In the data rows, 50 means zero.
Every row has a hidden score from 0 to 40. What is each row's score? 20 is about the middle. The score is a weighted sum of the row's numbers plus the product of two more (or one squared), each taken from its middle value.
(52 48 48 45 67 39 60 64 57 38 53 51 48 32 44 35 39 68 42 42 46 56 34 57) 18
(55 47 62 23 41 72 55 41 54 52 60 72 33 49 54 35 52 66 50 49 52 34 33 64) 29
(53 33 45 56 60 53 61 50 48 38 45 37 42 39 40 45 44 55 60 43 64 52 52 43) 20
(45 56 46 59 51 36 60 52 52 52 38 43 57 38 60 70 53 37 62 57 62 65 53 50) 19
(45 64 35 55 53 54 52 47 41 53 69 55 35 42 44 60 51 37 51 39 62 60 49 61) 27
(55 52 54 37 59 51 54 59 51 43 58 59 43 44 39 30 48 68 34 41 38 56 30 57) 16
(58 41 48 43 42 68 62 37 34 37 44 42 27 57 37 44 49 49 55 47 61 57 55 45) 22
(63 44 56 49 49 63 55 46 34 39 46 52 45 57 35 54 68 52 52 61 55 53 50 49) 16
(53 65 45 50 58 39 37 67 49 55 55 54 60 57 50 57 56 53 36 65 30 50 50 68) 23
(46 65 49 47 51 48 54 36 55 54 55 59 37 37 50 58 49 33 57 33 66 69 45 49) 24
(55 41 45 54 67 48 54 51 53 42 53 48 50 40 39 52 51 53 57 46 63 55 51 52) 21
(40 42 44 48 41 64 41 34 36 55 57 41 32 58 56 46 47 53 48 43 55 36 63 42) 27
(44 60 49 46 42 53 49 26 41 51 48 50 27 49 48 62 56 33 51 35 67 66 56 43) 21
(55 48 45 43 68 43 54 70 64 46 65 50 61 41 43 27 36 71 39 42 35 46 35 59) 22
(52 48 44 48 55 51 53 56 38 39 50 38 37 51 39 38 43 63 34 45 38 51 46 52) 22
(66 48 54 45 48 53 64 51 50 39 37 49 51 58 34 46 54 47 55 55 49 62 46 45) 20
(56 56 60 31 47 64 45 47 53 54 71 83 41 48 45 42 60 57 43 49 51 44 35 66) 36
(53 57 45 45 57 35 50 56 53 44 33 39 50 51 51 54 44 53 42 54 39 60 55 58) 17
(39 68 49 50 52 32 49 60 68 63 49 59 62 35 72 60 41 43 51 49 43 59 44 63) 18
(52 49 59 50 41 59 42 49 51 59 50 59 57 57 61 58 64 49 56 65 46 35 53 57) 12
(48 41 48 55 53 50 54 41 66 53 45 47 56 43 56 56 42 40 73 40 66 52 59 49) 12
(47 55 29 44 53 52 56 57 54 51 57 39 38 49 59 40 26 55 49 41 44 50 52 68) 28
(46 63 56 46 22 66 65 31 53 58 44 56 42 54 69 58 46 24 71 50 62 55 48 49) 25
(46 54 40 43 54 53 41 55 49 55 62 48 40 55 52 41 40 62 36 44 37 36 50 64) 30
(52 47 56 49 42 56 60 47 57 50 51 60 55 48 51 53 53 42 67 52 63 47 47 46) 26
(49 49 38 65 59 49 36 62 29 47 55 41 44 55 33 54 60 50 29 52 41 55 59 47) 27
(37 71 43 50 46 47 32 55 52 71 74 67 46 48 68 53 46 51 32 45 38 39 45 71) 25
(50 42 49 46 47 62 51 41 33 41 52 46 30 52 40 39 52 56 43 41 55 51 51 40) 19
(52 29 57 50 37 63 53 33 43 45 39 35 47 62 47 47 52 49 62 51 61 35 61 26) 23
(54 53 49 43 20 70 64 32 29 46 31 31 36 73 55 58 54 35 62 68 49 53 62 42) 27
(44 62 37 45 39 53 55 49 43 54 46 39 35 56 65 62 40 42 52 55 49 50 60 66) 33
(52 55 59 40 39 54 55 41 37 45 39 49 40 55 47 54 62 50 46 58 50 58 46 43) 17
(47 50 52 50 35 66 56 39 27 48 42 40 28 52 52 57 61 45 51 56 58 51 55 41) 25
(52 45 42 62 58 45 54 50 57 47 49 43 57 43 43 51 43 39 61 37 61 62 54 43) 12
(51 66 52 46 36 66 56 52 36 57 57 60 39 51 60 62 65 44 53 67 47 46 42 67) 22
(45 44 54 47 50 38 44 34 50 45 26 40 46 51 59 69 55 44 59 56 63 58 69 38) 14
(48 53 62 57 58 31 24 59 56 57 41 66 65 50 52 66 69 50 33 63 42 53 56 49) 10
(53 53 36 55 54 40 48 56 51 46 39 32 56 58 45 52 38 45 46 48 37 60 64 51) 7
(51 61 54 37 52 51 45 57 49 49 59 63 40 49 47 39 50 66 27 48 35 45 34 64) 24
(64 36 55 44 55 55 51 42 42 36 36 45 42 58 35 58 63 53 55 60 61 53 63 47) 28
(44 36 47 65 65 29 30 70 42 43 40 42 60 52 47 47 49 71 24 59 32 42 62 46) 16
(41 56 52 46 43 47 29 46 40 60 48 48 42 59 64 53 52 56 31 56 34 37 60 53) 25
(47 60 65 47 46 36 43 49 63 57 38 60 66 53 59 54 52 48 45 56 37 50 42 49) 15
(41 61 47 52 57 24 32 44 67 64 47 51 61 52 62 67 45 35 51 42 52 59 65 49) 22
(45 67 45 49 46 46 49 51 44 54 51 56 37 45 56 59 49 45 41 49 49 56 47 64) 25
(43 65 47 55 46 53 48 54 55 63 73 65 52 46 56 41 41 43 45 37 45 54 38 58) 24
(51 36 50 46 56 49 35 55 36 40 38 41 41 59 46 45 54 73 29 59 34 40 60 50) 16
(53 62 49 54 38 57 71 55 56 52 52 53 59 49 57 43 41 38 60 54 43 60 37 58) 9
(52 42 52 45 52 60 42 51 58 55 68 59 53 56 46 42 51 55 52 48 52 32 49 52) 28
(49 33 50 49 52 54 51 41 70 54 52 44 57 49 51 38 38 48 65 32 62 44 55 35) 23
(50 60 42 51 46 51 53 49 44 58 53 49 45 48 52 70 60 34 59 57 61 61 57 55) 28
(41 48 38 61 54 48 54 51 50 53 53 37 49 40 60 58 43 47 61 47 60 46 57 51) 25
(64 54 56 35 56 49 52 58 54 41 46 55 51 59 34 41 52 61 39 56 35 54 41 57) 28
(53 58 53 48 31 65 62 60 39 50 50 54 52 59 55 48 54 50 52 70 38 43 41 61) 19
(54 47 61 46 49 57 35 49 45 54 55 62 57 64 46 47 65 59 37 57 39 37 51 50) 10
(63 38 47 54 61 57 53 55 27 28 42 38 43 56 20 46 61 60 42 57 48 59 55 43) 13
(53 58 57 48 42 52 47 51 48 55 39 54 57 56 61 68 63 41 58 73 48 48 54 59) 19
(53 46 56 37 51 53 44 47 52 46 47 50 42 55 52 44 50 64 43 53 43 36 49 55) 22
(52 38 62 44 60 37 38 49 56 43 43 51 58 51 41 43 56 65 36 49 48 45 49 36) 17
(49 64 56 41 59 37 49 64 58 50 58 67 52 39 49 37 48 61 30 43 34 60 28 59) 17
(53 40 52 38 53 64 53 26 44 39 57 57 24 46 32 34 50 53 48 23 68 63 45 36) 16
(58 49 47 57 30 61 56 45 29 47 34 26 53 81 41 57 56 35 56 70 43 51 70 37) 28
(49 51 55 54 44 49 43 62 42 51 50 48 59 60 52 43 50 61 36 61 27 35 46 51) 17
(50 69 41 51 27 66 58 51 41 62 61 51 48 61 57 57 48 28 60 59 46 47 50 59) 32
(52 45 44 50 63 56 29 55 32 46 65 51 37 58 32 40 59 65 24 47 38 42 56 55) 20
(46 39 35 66 63 41 55 60 54 47 46 30 62 44 52 53 36 50 60 49 54 48 61 50) 17
(41 54 48 65 64 34 26 64 50 60 61 61 61 40 54 60 58 51 38 53 45 47 53 54) 15
(51 65 55 43 34 56 58 44 58 58 48 62 51 57 62 47 46 36 55 52 42 63 42 58) 20
(39 56 40 49 51 50 54 41 62 62 65 55 42 35 62 55 38 37 64 30 68 54 48 58) 24
(45 39 41 48 62 52 57 30 65 48 62 57 36 31 47 47 39 43 68 19 85 61 52 46) 22
(50 47 59 42 34 71 72 27 54 46 53 59 38 47 55 37 45 42 71 36 68 55 40 43) 11
(45 58 49 51 62 39 54 47 55 46 55 59 42 28 43 50 48 47 49 30 63 71 38 47) 15
(51 74 44 54 45 42 58 64 51 56 54 52 58 49 52 60 51 36 49 56 40 61 40 60) 27
(53 52 65 46 32 49 59 32 64 50 19 46 61 57 60 59 52 31 72 56 53 61 54 35) 1
(60 34 57 46 60 57 37 47 35 37 50 53 39 59 26 41 65 70 31 50 47 45 52 43) 14
(53 37 35 62 80 30 54 71 63 41 55 31 66 37 32 38 35 62 45 36 47 51 46 45) 22
(48 24 54 64 51 51 51 43 34 36 33 29 52 53 37 46 54 57 52 49 60 46 60 17) 13
(51 50 41 45 72 41 50 51 67 49 58 54 47 36 43 52 44 50 56 33 64 59 51 61) 32
(47 50 48 52 63 36 47 63 74 59 65 55 71 40 52 36 36 55 50 36 43 46 41 51) 20
(52 56 43 46 36 56 50 49 35 52 35 30 42 68 57 66 56 40 52 71 40 47 69 54) 31
(43 40 36 53 63 40 42 53 58 54 56 41 54 48 60 57 38 56 54 46 56 40 67 59) 19
(49 32 53 58 50 51 60 49 53 39 39 37 54 45 45 35 38 56 54 41 50 50 47 31) 10
(44 50 41 53 36 54 53 34 39 55 38 28 39 58 62 68 50 31 64 55 62 56 71 40) 34
(51 57 34 66 41 54 60 56 43 57 48 31 62 61 56 66 46 29 68 66 51 55 68 54) 25
(48 32 45 52 45 61 64 40 42 36 46 35 37 50 42 30 34 56 53 33 58 53 51 32) 15
(32 57 53 52 41 41 38 50 64 66 53 51 56 46 79 47 34 52 46 45 38 33 49 52) 27
(53 52 53 45 67 46 47 64 63 50 70 66 55 36 39 36 52 65 39 40 43 44 30 60) 31
(47 59 56 41 59 47 52 59 59 52 60 73 43 31 56 42 51 64 37 44 45 47 25 68) 19
(53 49 55 48 56 42 67 60 57 40 36 48 53 35 50 48 46 57 53 50 50 59 39 53) 14
(45 66 41 40 53 45 51 54 58 54 56 54 40 42 59 46 37 50 44 42 45 61 46 68) 22
(45 44 58 58 41 58 51 45 34 47 48 47 48 51 52 47 56 55 46 54 50 44 46 36) 17
(38 47 42 51 61 40 31 46 60 61 63 53 53 45 65 55 43 56 48 42 56 37 62 57) 16
(48 45 36 54 50 55 57 49 54 50 55 41 43 48 52 46 35 44 58 39 57 50 58 54) 25
(43 55 54 52 52 35 30 54 63 66 51 62 69 51 65 65 57 45 49 61 46 45 60 56) 15
(44 60 50 47 53 30 37 52 71 64 47 55 66 53 70 63 44 46 52 54 46 47 56 61) 21
(42 51 41 60 53 41 44 51 45 53 50 35 52 52 52 56 43 48 46 48 46 50 60 45) 28
(43 62 49 61 47 37 43 67 63 66 57 55 77 52 68 52 42 50 46 62 30 37 48 63) 24
(48 56 40 58 30 65 57 48 32 58 46 32 40 59 61 67 56 32 61 67 52 47 61 51) 39
(64 46 46 38 43 75 82 43 53 41 53 51 39 48 44 40 44 46 75 48 67 58 40 61) 16
(47 32 53 65 55 49 37 44 38 44 47 44 53 53 38 51 60 52 46 47 58 47 60 24) 13
(45 68 49 55 34 49 58 57 45 57 51 43 56 53 56 55 46 38 48 56 39 51 44 49) 29
(52 66 60 34 40 50 58 57 58 51 48 64 47 48 64 41 46 57 40 55 32 51 30 67) 19
(50 59 59 49 44 46 49 45 54 57 47 62 58 50 57 60 57 41 56 55 53 53 48 50) 16
(40 41 56 60 30 61 42 37 42 58 45 38 57 62 65 52 49 43 60 57 51 32 63 31) 21
(41 47 58 56 41 51 53 46 57 57 49 56 59 41 67 51 47 47 63 50 57 41 45 46) 12
(52 44 62 49 45 52 44 45 46 47 43 53 56 59 47 47 59 56 46 58 44 42 49 37) 14
(41 43 47 51 43 64 55 43 52 55 61 52 37 41 61 37 36 54 56 34 58 38 46 49) 23
(41 67 56 36 48 38 45 54 60 57 47 66 41 36 75 53 41 57 38 52 42 47 40 72) 21
(47 45 48 47 53 51 40 52 55 58 61 53 53 53 58 47 46 59 48 51 47 33 54 59) 20
(57 42 47 54 74 28 52 61 60 37 40 39 60 40 33 47 44 59 45 43 49 63 49 45) 18
(54 62 64 47 41 53 50 58 45 54 50 64 60 52 56 56 67 52 46 70 38 46 37 58) 12
(59 54 51 41 55 54 65 51 52 39 60 61 46 47 36 30 45 59 44 39 45 66 34 52) 10
(51 55 64 45 38 58 38 31 40 55 45 59 46 64 49 60 71 40 50 57 53 50 55 39) 14
(43 38 42 54 58 52 65 49 60 44 61 46 45 29 54 37 31 58 62 29 70 49 41 47) 21
(58 49 56 48 45 46 44 56 50 48 40 44 65 69 45 48 55 54 42 66 31 45 56 46) 19
(55 30 44 64 57 56 44 50 29 37 46 31 47 63 26 47 56 55 43 50 52 47 65 32) 20
(63 41 58 44 50 52 57 45 48 37 41 49 50 57 29 46 57 49 53 50 57 59 48 36) 31
(47 56 65 45 42 60 52 48 53 55 68 80 49 40 54 38 54 53 49 43 55 44 28 53) 14
(38 42 46 57 52 45 53 47 56 53 46 39 46 34 61 46 34 52 57 34 58 48 51 43) 16
(37 64 39 46 43 48 47 47 58 65 58 51 44 45 70 52 33 41 53 41 48 49 52 60) 28
(48 51 59 56 61 36 28 55 46 51 45 63 53 46 45 64 69 50 35 57 48 56 53 48) 10
(51 65 63 47 39 47 60 52 68 57 42 66 66 46 68 52 50 39 60 59 42 59 35 59) 10
(61 41 48 57 62 39 41 71 42 40 45 38 68 69 29 46 56 63 30 65 28 50 58 45) 20
(51 30 47 47 47 73 56 32 34 40 55 46 23 50 40 42 50 52 57 37 71 48 58 38) 22
(51 30 49 59 58 49 57 58 60 48 51 38 67 43 47 40 42 54 65 47 58 38 50 36) 23
(52 40 43 59 55 66 49 56 33 44 71 53 42 48 33 38 53 61 43 46 54 41 46 52) 21
(56 40 58 58 54 43 61 52 63 45 34 41 69 49 40 44 45 44 61 46 52 58 48 33) 7
(56 50 60 50 57 45 36 61 47 49 56 63 63 55 40 43 62 64 31 60 33 43 41 50) 15
(55 38 61 43 58 51 36 35 48 49 48 61 47 55 39 55 67 53 48 46 65 50 56 40) 15
(54 30 46 49 48 61 58 37 48 40 41 33 38 53 40 37 39 49 60 39 64 51 61 32) 20
(53 61 50 43 45 59 64 41 41 47 45 50 30 43 46 59 54 41 56 48 60 60 44 57) 27
(55 68 55 41 46 53 37 58 37 52 51 58 43 62 50 56 66 56 29 69 29 46 46 66) 21
(41 73 42 40 43 45 50 60 60 63 57 59 45 44 78 54 34 50 45 55 37 44 45 82) 30
(48 42 45 49 42 62 53 39 31 46 40 34 28 55 52 56 53 48 54 52 57 50 63 42) 27
(52 62 40 56 39 52 56 48 52 55 50 42 54 64 47 48 42 28 57 47 43 69 56 47) 19
(35 51 44 49 47 55 38 46 48 61 66 52 38 47 66 44 40 60 40 39 47 30 49 58) 24
(45 36 48 56 52 71 45 40 30 47 66 52 27 40 42 44 58 57 49 36 68 45 49 42) 14
(44 48 48 52 46 57 40 38 51 64 51 57 37 46 58 74 66 31 63 50 74 52 66 51) 25
(54 36 52 64 53 49 59 54 43 40 31 38 57 44 48 63 59 45 66 65 63 52 57 41) 15
(36 69 55 48 47 38 49 52 62 62 53 70 47 27 74 59 45 46 50 45 54 53 35 65) 17
(44 50 47 61 55 43 21 54 49 64 54 56 56 58 52 64 60 44 38 57 44 44 67 52) 25
(35 48 44 59 57 34 32 49 48 56 51 43 54 47 59 57 45 52 42 44 51 44 64 43) 18
(58 35 67 37 53 53 57 42 63 45 44 58 53 45 47 43 55 57 61 47 63 44 43 38) 32
(44 48 59 61 48 46 47 42 45 52 43 52 54 43 53 63 64 41 59 52 64 56 54 33) 10
(41 50 60 51 52 45 36 50 55 55 57 61 56 47 55 42 51 60 39 46 43 36 41 43) 14
(42 49 48 45 46 64 46 35 41 56 69 60 30 42 51 48 53 49 54 35 69 46 49 48) 20
(51 37 38 66 65 45 51 55 47 43 52 38 58 47 37 51 48 50 55 47 59 54 60 40) 18
(44 64 60 48 60 33 43 59 80 65 59 73 70 31 69 50 45 50 52 44 45 49 34 62) 17
(51 64 53 52 44 45 56 54 51 54 47 55 60 48 57 66 58 38 61 65 49 56 45 56) 18
(55 52 42 47 62 46 65 68 52 40 58 46 49 41 41 32 35 65 39 45 40 56 34 62) 21
(59 38 62 42 55 55 57 57 47 36 42 46 48 46 41 36 54 69 44 57 44 38 37 45) 29
(49 40 49 40 49 70 49 37 45 51 68 61 29 47 48 41 51 55 54 40 67 37 50 55) 28
(50 43 46 60 49 48 50 39 42 46 36 34 50 58 44 58 50 38 57 48 56 60 66 32) 18
(54 31 49 60 44 57 62 45 44 41 38 31 58 55 47 54 50 46 71 58 65 41 62 32) 22
(56 51 58 48 44 46 58 48 59 48 35 50 63 54 52 54 50 43 62 58 49 54 49 47) 14
(55 36 51 42 39 78 52 33 41 50 64 56 32 58 43 39 54 52 56 42 66 35 51 44) 33
(45 64 48 63 58 31 45 60 62 59 51 53 71 43 55 59 48 39 51 47 43 62 49 52) 13
(42 56 52 43 36 63 47 29 39 61 62 56 33 51 56 56 59 39 56 42 66 48 52 43) 21
(43 43 49 51 60 52 35 52 50 53 65 54 46 47 48 38 48 67 37 41 46 32 46 52) 19
(53 34 37 54 61 44 60 46 57 40 37 26 48 47 43 46 32 49 61 39 58 55 65 42) 10
(52 52 65 42 39 56 51 59 46 43 47 58 49 54 53 33 51 69 31 63 26 37 32 51) 18
(43 76 42 44 49 45 55 53 64 64 65 66 47 36 67 56 41 37 55 44 52 60 39 73) 25
(57 62 44 48 48 58 69 56 60 53 70 65 54 44 52 37 39 48 59 43 49 62 32 67) 11
(49 64 40 39 43 51 55 52 55 55 55 47 41 53 59 47 37 46 46 47 40 55 46 66) 29
(44 50 44 44 51 54 61 56 67 56 64 56 51 37 65 32 31 64 55 39 48 40 36 63) 20
(51 53 45 50 34 74 49 45 33 55 69 55 38 65 46 44 52 46 46 52 47 41 53 54) 26
(55 49 50 57 45 51 58 45 46 48 40 45 60 54 48 63 55 34 68 60 59 60 58 43) 10
(38 59 50 55 51 34 43 65 57 56 52 50 58 43 63 41 37 60 32 48 29 44 40 55) 28
(57 35 50 50 54 51 49 39 46 42 31 40 44 56 41 67 62 41 65 57 68 56 72 42) 23
(44 63 45 49 54 40 42 60 54 57 62 56 55 47 54 49 43 54 37 48 37 47 44 62) 23
(55 46 44 54 61 37 40 64 41 41 42 37 57 62 39 51 52 61 32 59 33 51 60 52) 17
(54 54 45 48 56 41 40 64 39 46 42 40 52 61 46 55 53 59 33 68 30 48 61 64) 20
(58 34 46 63 58 46 56 57 38 33 42 31 56 56 27 43 49 53 46 49 49 57 57 30) 18
(62 42 47 39 63 47 51 57 67 51 57 48 60 56 35 42 48 55 54 46 48 48 49 47) 39
(50 43 53 45 32 77 59 32 25 44 50 46 25 58 47 51 59 48 58 53 63 46 55 44) 15
(51 57 59 49 39 52 56 47 53 54 50 62 58 52 55 52 52 43 56 54 53 51 44 47) 19
(41 67 50 37 44 46 50 40 60 58 49 61 36 41 67 53 43 40 52 41 55 59 46 60) 24
(53 69 50 44 43 46 57 46 55 55 45 55 48 54 50 61 53 30 56 48 50 71 48 53) 22
(58 40 49 57 61 39 60 64 49 37 34 30 62 52 38 45 46 61 46 57 40 52 50 45) 16
(38 55 48 57 46 48 44 50 43 60 61 54 48 42 62 58 54 46 47 50 56 46 49 49) 20
(55 38 64 41 51 60 44 38 41 40 60 66 37 54 29 33 62 62 37 40 57 47 40 33) 14
(59 65 66 36 50 48 52 66 57 46 56 73 57 49 43 32 56 66 26 56 25 57 21 62) 17
(53 67 51 59 34 53 73 58 60 59 42 56 65 43 64 64 48 25 75 63 51 65 40 62) 3
(62 34 54 50 48 65 57 46 24 28 38 40 35 57 29 45 63 62 45 56 52 51 52 40) 13
(48 60 52 59 37 50 59 55 51 57 48 53 65 52 61 58 51 37 61 64 48 50 46 53) 20
(43 41 57 40 46 70 39 41 50 55 70 67 35 45 56 32 49 67 43 40 53 23 43 54) 20
(50 48 59 53 35 57 50 37 46 57 31 45 48 55 61 74 67 29 66 64 62 50 63 39) 24
(39 43 50 53 70 45 37 57 66 56 75 59 53 29 50 31 40 66 41 25 52 36 36 48) 23
(46 52 57 40 58 40 28 42 55 56 49 70 44 46 56 67 65 49 44 52 58 51 58 58) 11
(57 48 41 65 44 60 48 53 32 49 39 30 52 68 38 64 61 31 55 67 48 55 71 44) 23
(49 51 52 54 59 29 36 65 50 46 38 49 60 50 53 56 53 61 33 63 33 51 55 55) 13
(42 50 51 48 32 66 50 28 26 49 48 42 25 57 51 56 61 41 52 47 60 52 58 35) 21
(55 37 56 34 45 59 66 38 62 46 49 46 48 49 53 27 36 61 59 35 54 48 40 40) 12
(43 63 46 46 50 42 48 36 54 58 51 57 37 44 56 64 51 35 54 37 63 65 54 53) 22
(62 31 48 51 45 65 52 43 31 37 35 27 44 75 33 50 57 53 53 61 50 42 68 37) 23
(52 41 60 53 45 55 49 49 48 50 41 52 58 54 54 59 62 51 58 64 54 38 53 48) 11
(54 53 53 53 46 44 53 53 55 48 37 45 64 58 50 52 48 44 53 59 41 53 53 47) 16
(37 62 45 52 43 52 42 35 44 65 65 55 37 47 61 64 56 34 54 41 66 53 56 48) 23
(36 52 53 44 40 51 40 48 54 58 53 50 44 51 68 36 34 62 36 43 36 31 46 49) 29
(35 51 39 59 60 38 52 66 58 51 56 45 54 31 62 41 28 59 42 38 43 48 45 55) 23
(56 61 53 55 36 53 73 61 47 43 29 45 58 51 54 51 47 41 56 66 37 63 40 52) 5
(40 56 57 56 59 20 37 54 57 52 37 51 63 43 58 62 53 53 38 53 45 57 53 41) 14
(41 70 35 59 53 37 51 58 60 66 64 55 57 37 60 63 40 31 56 42 53 62 50 62) 23
(50 52 67 51 41 44 51 39 54 50 33 58 60 51 52 58 60 40 57 54 54 58 48 35) 9
(36 49 45 63 38 59 47 46 34 59 57 41 42 49 61 55 53 43 49 50 55 41 56 41) 32
(67 40 56 41 50 61 68 55 48 36 44 51 50 53 37 45 58 57 59 63 54 45 40 53) 36
(48 55 51 49 61 33 46 64 64 50 44 52 61 40 58 49 42 62 40 53 34 47 42 61) 17
(59 41 47 49 52 56 43 50 47 48 57 44 54 70 35 44 53 53 44 55 43 40 58 44) 31
(57 33 48 55 44 60 50 43 30 36 33 26 43 67 39 53 55 51 52 59 52 44 67 37) 19
(59 44 58 30 44 58 71 49 56 38 42 46 49 54 49 27 40 68 52 47 42 53 34 46) 12
(46 53 63 58 57 29 45 42 64 50 31 56 66 41 54 64 57 37 58 45 57 70 53 36) 2
(44 63 51 40 37 52 48 36 47 58 49 53 34 53 62 60 51 40 50 49 55 52 52 54) 26
(32 57 44 53 39 46 42 38 43 58 47 43 35 47 70 59 41 43 45 41 54 46 59 46) 29
(45 47 46 62 54 46 41 54 43 49 58 48 57 51 43 46 49 55 42 47 47 46 52 43) 15
(61 40 44 61 72 45 50 61 38 35 48 45 53 48 24 55 60 54 46 54 55 62 57 50) 18
(52 58 55 57 33 56 54 44 34 54 42 44 53 61 48 66 68 30 56 63 51 59 54 36) 22
(53 52 60 50 42 45 51 55 49 49 32 44 62 56 60 57 54 53 50 71 36 44 49 53) 14
(63 36 58 42 46 59 51 28 40 37 39 44 41 67 28 49 63 46 55 48 64 54 60 27) 28
(41 38 48 59 52 46 17 40 43 57 42 44 41 60 51 63 62 44 35 48 53 48 77 36) 25
(54 54 48 59 47 48 63 52 58 52 39 43 68 50 56 65 51 32 74 60 55 59 56 55) 5
(44 46 52 42 43 61 48 50 58 58 68 61 46 48 61 32 38 62 49 44 46 30 41 55) 24
(46 67 39 50 51 50 59 61 52 53 60 51 45 38 56 46 38 48 49 44 45 57 40 66) 20
(59 57 50 43 42 62 73 45 53 46 46 58 41 47 51 51 49 38 66 51 59 65 40 62) 13
(48 38 58 54 66 44 47 53 64 51 61 60 61 32 46 43 52 61 52 40 62 40 39 41) 25
(57 67 51 51 59 29 53 68 65 55 42 56 74 48 55 64 50 46 52 66 36 61 46 69) 14
(52 37 70 44 33 72 64 35 39 41 46 60 34 45 49 42 60 54 57 50 66 41 37 35) 15
(54 58 42 45 35 72 57 45 34 56 61 47 36 62 53 60 58 38 59 61 55 47 56 64) 28
(48 60 56 49 59 40 41 55 60 58 63 68 62 42 54 58 59 51 48 50 50 48 41 62) 11
(56 53 46 51 49 42 56 59 61 51 37 43 65 57 61 58 44 48 58 65 41 47 56 61) 22
(60 45 44 51 52 49 58 54 68 53 51 46 67 57 48 52 43 41 71 53 56 47 56 53) 32
(54 53 35 58 68 37 54 69 64 50 59 46 65 43 40 46 37 48 52 43 45 59 48 60) 16
(62 42 59 43 64 39 58 60 61 35 34 44 58 44 37 39 47 66 44 49 42 54 38 42) 25
(42 57 54 58 39 42 46 48 42 56 39 40 57 53 61 63 57 41 51 62 47 49 55 37) 26
(50 55 43 52 47 42 68 51 47 42 28 32 45 45 55 61 41 41 60 53 53 67 55 50) 15
(51 45 54 46 47 58 50 64 51 50 64 54 56 52 50 25 42 70 38 51 33 28 36 54) 23
(47 49 52 59 65 29 37 63 59 49 54 52 69 45 47 49 49 62 37 48 42 46 48 48) 10
(59 43 51 60 54 47 43 50 38 40 31 41 50 58 31 67 71 38 47 60 53 62 64 37) 22
(57 41 64 43 45 58 44 57 42 41 39 48 54 65 45 37 59 70 34 68 30 32 45 48) 16
(42 45 47 59 63 35 39 45 57 52 52 52 59 41 50 63 52 44 57 42 67 57 60 43) 12
(53 46 42 51 58 60 67 50 49 41 66 54 40 39 37 35 41 53 55 34 63 59 40 53) 19
(44 52 50 53 45 40 37 52 47 56 37 39 58 61 62 62 53 46 45 67 40 45 66 48) 28
